X =
[[ 0.72  0.17  0.28  0.46 -0.32  0.46  0.26  0.22  0.18  0.44  0.25]
 [-2.67  0.78 -0.67 -0.73  0.91  0.30 -1.30 -2.97  0.47  0.60 -1.32]
 [-1.80  1.40 -0.23  0.06  0.41  1.42 -1.07 -3.34  1.00  1.74 -1.13]
 [-1.69  1.37 -0.18  0.52  0.63  1.66 -1.10 -3.33  1.12  2.07 -1.14]
 [-4.12  0.56 -1.32 -3.69  0.28 -1.67 -1.46 -3.11 -0.46 -1.77 -1.57]
 [-1.39  1.36 -0.11  0.14  0.21  1.45 -0.88 -2.99  0.97  1.71 -0.94]
 [ 0.33 -0.42 -0.08 -1.54 -0.89 -1.29  0.51  1.19 -0.75 -1.69  0.45]
 [ 0.18  0.84  0.23 -0.07 -0.67  0.84  0.02 -1.01  0.46  0.79 -0.06]
 [-1.34  1.10 -0.16  0.01  0.26  1.10 -0.80 -2.56  0.77  1.33 -0.85]
 [-1.92 -0.33 -0.72 -1.25  0.77 -1.13 -0.71 -0.73 -0.42 -1.07 -0.68]
 [ 3.20  0.02  1.11  2.63 -0.63  1.63  1.13  1.84  0.55  1.66  1.17]
 [-3.83 -0.57 -1.37 -1.77  1.91 -1.74 -1.57 -1.76 -0.55 -1.46 -1.48]
 [-4.38  0.17 -1.47 -3.51  0.81 -1.98 -1.59 -2.81 -0.61 -2.00 -1.65]
 [ 2.03  0.78  0.80  0.35 -1.66  1.09  0.90  0.41  0.39  0.80  0.78]
 [-1.85 -0.34 -0.63 -0.02  1.46 -0.43 -0.91 -0.96 -0.04 -0.11 -0.82]
 [ 2.57  0.20  0.94  2.21 -0.57  1.56  0.88  1.20  0.58  1.60  0.89]]
Indices start at 1.
The entry in row 3 and column 1 -> -1.80
The entry just right of 0.47 -> 0.60
The entry at row 1, column 1: 0.72
The entry directly above 2.07 is 1.74
The bottom-left entry?
A: 2.57
The entry at row 3, column 3 -> -0.23
The entry directly above 0.45 -> -0.94
The entry just right of the smallest entry?
A: 0.17
The entry just right of 0.01: 0.26
The entry directly below -3.69?
A: 0.14
The bottom-right entry: 0.89
The entry just right of -1.59?
A: -2.81
The top-right entry: 0.25
The entry just right of 0.14: 0.21
The entry in row 1 and column 2?
A: 0.17
The entry directly below -0.43: 1.56
The entry just right of -1.85: -0.34
The entry just left of 1.36?
A: -1.39
The entry at row 1, column 3?
A: 0.28
The entry in row 2 and column 1?
A: -2.67
The entry just right of -1.54 -> -0.89
The entry at row 2, column 3?
A: -0.67
The entry in row 2 and column 2?
A: 0.78
The entry directly below -0.68?
A: 1.17
The entry directly below the smallest entry?
A: 2.03
The entry directly below -0.91?
A: 0.88
The entry just left of 0.58 -> 1.20
